Turns in one plane each, and the order they were made in; the first pair answered
Q248 (before |-> after):
[ 0.59  2.88 -2.36  1.46 -0.44 -0.91 -2.55  2.30  0.10  0.23  0.21  1.74
  0.43 -0.63] |-> [ 0.43  2.98 -2.74  1.27 -0.90 -0.99 -2.36  2.42 -0.14 -0.27  0.24  1.81
  0.36 -0.60]
[ 1.85 -0.83  3.01 -4.16 -0.41  0.23  0.35  0.89 -1.22  0.28 -0.74 -0.66
  2.33 -2.28] |-> [ 0.72 -0.53  2.30 -3.79  0.52 -0.04  0.78 -0.18 -0.37 -0.90  0.86  0.95
  3.98 -1.92]
[-0.01 -0.61 -0.84  0.76 -0.31 -0.94 -0.11  1.83 -0.77  0.04  0.87  1.16
 -0.56  1.32] |-> [ 0.83 -0.78 -0.32  1.20 -0.08 -0.42  0.02  1.96 -0.76 -0.04  0.29  1.18
 -1.11  0.79]
Q359 (before |-> after):
[ 1.21  0.05  1.85 -3.39 -3.07  1.18  1.36  0.15 -0.65  2.19 -3.60  1.37
 -1.93 -0.21] |-> [ 0.19  0.96  1.18 -3.91 -2.77  1.13  0.63 -0.86  0.02  2.34 -3.89  0.24
 -0.87 -2.15]
[-0.94  0.16 -0.15 -0.63 -0.39 -1.87 -0.02 -0.31 -0.70 -0.92  2.69  3.08
  0.81  0.89] |-> [-1.27  1.20  0.00 -0.50 -0.61 -2.55 -0.04 -0.26 -1.09 -0.58  2.46  2.13
  0.81  0.78]
[-2.44  0.11 -0.33 -2.98  2.45 -1.35 -0.75 -3.96  1.93 -1.70  0.71 -2.46
  1.74 -1.42] |-> [-1.62 -2.32  0.79 -0.54  4.21  1.23  0.82 -3.43  2.23 -2.32  2.01  0.51
  2.60 -0.13]
[ 0.93 -2.50  0.72  0.73 -0.43  0.87  0.15  0.57 -0.76  0.96 -0.20  0.21
 -1.83  2.80] |-> [ 0.65 -0.61 -0.13 -0.90 -2.20 -0.67 -0.33 -0.09 -1.27  1.89 -1.02 -1.55
 -2.10  2.13]
Q580 (before |-> after):
[-0.26  2.17 -2.39  1.10 -0.55 -0.07 -1.08  0.27 -0.65  1.05 -0.15 -0.37
 -1.52  0.45] |-> [-0.21  2.61 -2.36  1.92  0.36 -0.33 -1.40 -0.30 -0.01  0.14  0.51 -0.07
 -1.49  0.29]
[-0.19  1.71 -2.46  2.21 -0.50  1.36 -1.14  2.93  0.00  0.48 -0.73  0.41
 -0.06 -1.48] |-> [-1.59  1.62 -2.60  2.20  0.45  1.41 -0.57  1.80  0.90 -0.67 -0.27  0.47
  0.56 -1.07]
[-1.08  0.24  0.53 -1.97 -1.56 -1.89 -2.00 -0.04 -3.66 -1.58 -0.05 -3.24
 -1.65  1.74] |-> [ 1.42  1.84  0.40  0.47 -2.95 -2.79 -1.62  1.11 -4.13 -0.39  1.89  1.69
 -1.39  1.59]
Now pairs of rows:
(2 to 3 turns a pair)
[-1.87  3.23 -1.74 -0.37 -1.25  3.22 -1.26 -2.63  0.90  1.43 -2.59 -2.44
 -0.66 -1.96] |-> [-0.04 -1.21 -0.12  2.15 -1.83  4.35 -0.38  0.50 -0.87  2.06 -1.04  2.51
 -2.72  3.42] -> Q359, Q359, Q359
[-1.79 -7.32  1.27 -0.58  2.16 -1.12  0.35  1.91 -2.96 -1.96  1.17  0.31
 -1.46  6.77] |-> [-4.24 -0.82 -0.87 -4.33  0.30 -4.66 -2.11 -1.35 -2.23 -0.82 -1.29 -6.60
 -0.66  1.45] -> Q359, Q359
[ 3.35  3.01  1.91  1.35 -1.24 -2.83  1.28  1.65 -0.73  3.43  1.41  1.19
 -0.03 -3.00] |-> [-0.17  1.69  1.10 -2.05  0.48 -3.79  0.02 -0.28 -0.85  1.77 -1.27 -5.62
 -1.53 -1.80] -> Q248, Q580, Q248
[ 1.27  0.20  1.23  0.40  2.42  2.71  0.61  0.98  0.57  0.47 -2.58  0.87
 -0.65 -3.10] |-> [ 0.31  2.79  0.65 -0.21 -1.32 -3.17  0.62  2.16 -0.84  1.77  0.11  2.55
 -1.36  0.10] -> Q248, Q248, Q580
[ 1.06 -4.80  2.28  0.13  1.01  0.55  2.34 -0.99  1.33 -0.36  0.58  1.41
  1.67  1.82] |-> [-0.46 -0.37  1.07 -3.32 -1.63 -3.31  0.42 -1.60  0.70  0.60 -0.99 -3.77
  1.07 -0.88] -> Q359, Q359, Q359
[-3.26  1.01 -3.01  0.66  2.36  0.75 -0.34 -1.97  1.69 -1.38 -0.94 -1.75
 -0.39  0.51] |-> [-0.69 -1.01 -1.47  1.93  3.25  3.77  0.66 -0.73  1.90 -0.83 -1.38  0.40
  0.02  0.16] -> Q359, Q580, Q248
[ 1.57  3.98 -3.65  2.13  0.23  3.00 -0.49 -0.09  1.54  0.32 -2.25  1.04
 -2.54 -4.12] |-> [ 0.91  1.26 -3.18  3.85  2.12  4.41  0.59  0.17  1.90 -0.94 -0.56  3.13
 -1.91 -0.89] -> Q580, Q359
[-0.25 -2.72  1.00 -0.69  0.84 -0.76  0.38  0.52 -2.19  0.26 -2.71 -4.23
 -2.01  1.97] |-> [ 2.18 -0.69  0.86  2.92  0.78 -0.52  1.99  1.33 -1.32 -0.16  2.09  4.37
  0.59  2.13] -> Q580, Q248
[-1.79 -4.08  1.34 -1.80  2.02 -0.14  0.40  0.25  0.77 -1.12  2.96 -1.64
  1.47  1.87] |-> [ 1.23  0.09  1.25 -1.93 -3.29 -2.55 -0.85  2.48 -1.80  2.30  1.40 -1.63
 -1.28 -0.18] -> Q248, Q580, Q359
[ 1.21 -4.35  2.19 -0.63  0.36  3.03 -1.64  2.31 -0.36  1.47 -3.42 -2.72
 -3.30  3.88] |-> [-0.65  1.13  0.15 -0.22 -2.36 -4.09 -1.23  2.26 -0.93  1.74  2.36  1.74
 -1.42  6.15] -> Q580, Q248, Q359
[ 1.44  0.98  1.95 -1.29 -1.80  0.24 -0.01 -0.05 -0.14 -0.41 -0.61 -1.25
  1.73 -2.46] |-> [ 2.48 -1.50  2.49  0.16 -1.41  1.07  0.49  1.26 -0.90 -0.18 -0.35  1.51
  0.73 -0.35] -> Q359, Q359, Q359
[-1.09 -2.32 -1.32  1.10  3.97  4.41 -3.12 -0.73  2.45  0.11  0.02 -3.30
  1.68  0.62] |-> [ 2.00 -3.62  0.40  3.38  1.07  4.46 -1.93  2.47  0.55  2.49  0.90  1.04
 -0.29  3.29] -> Q359, Q580, Q580
[ 0.45 -1.44  0.79 -1.10  1.06 -2.40  1.65  0.45  0.44 -0.30  2.39  3.16
 -1.35  5.09] |-> [-0.96 -0.82 -0.04 -3.88  1.46 -3.57  0.62 -1.13  0.58 -0.77 -0.13 -2.38
 -2.49  4.17] -> Q580, Q359
[-0.85 -2.87 -0.10 -2.69  1.58  2.59 -1.35 -0.70 -0.30 -0.67 -4.48 -7.07
 -3.04 -0.98] |-> [ 0.55 -6.20  0.93 -0.65  3.90  5.83  0.03 -0.13 -0.33 -2.05 -3.48 -4.01
 -2.00  1.03] -> Q359, Q359
[ 2.19 -0.69 -1.19  0.75 -0.24  2.77  0.82  3.23  0.84 -1.55 -1.37 -1.17
 -4.90  0.91] |-> [-0.96 -1.49 -1.81  0.19  2.92  3.13  1.45  0.21  2.62 -4.40 -0.34 -2.15
 -2.10  0.83] -> Q248, Q580, Q248
[ 3.88  1.61 -1.19  2.54 -1.27  1.85 -0.95  2.65  0.20  2.21 -1.23  2.72
 -1.72 -0.85] |-> [ 3.46  3.41 -2.24  1.05 -1.88  0.78 -1.76  1.41  0.40  2.28 -1.75  0.29
 -1.14 -2.97] -> Q359, Q359
[ 1.06 -0.25  1.90 -1.18  1.40  3.12  0.01 -0.41 -0.19  0.41 -2.00 -1.11
  1.79 -2.83] |-> [ 2.77 -0.27  2.20  0.68 -0.07  2.58  0.16  1.54 -1.20  1.59 -0.61  2.37
  1.02 -0.77] -> Q580, Q359
[-2.83  1.67 -7.39  2.19 -0.01 -0.70  1.93 -1.08  1.40 -0.99 -0.12 -2.46
 -1.31  2.33] |-> [-1.87 -0.23 -6.51  3.68  1.16  1.20  2.19 -0.81  1.94 -1.48  0.45 -0.23
 -0.83  3.13] -> Q359, Q359
[ 5.41  1.88  1.21  0.32 -3.48  1.27 -0.34  3.64 -1.38  3.65 -2.36  1.39
 -3.42 -1.75] |-> [ 1.94  3.67 -0.37  1.67  1.96  1.90  0.37 -1.62  3.19 -1.07  2.20  3.79
  3.42 -4.62] -> Q359, Q248
[ 1.09 -6.95  0.30  1.55  2.08  3.39  2.85  2.95 -0.40 -2.03 -4.29 -2.80
 -2.55  2.90] |-> [ 2.60 -2.43 -0.44  0.61 -3.72 -0.99  1.90  5.74 -3.55  1.76 -3.85 -1.58
 -4.77  2.75] -> Q580, Q359
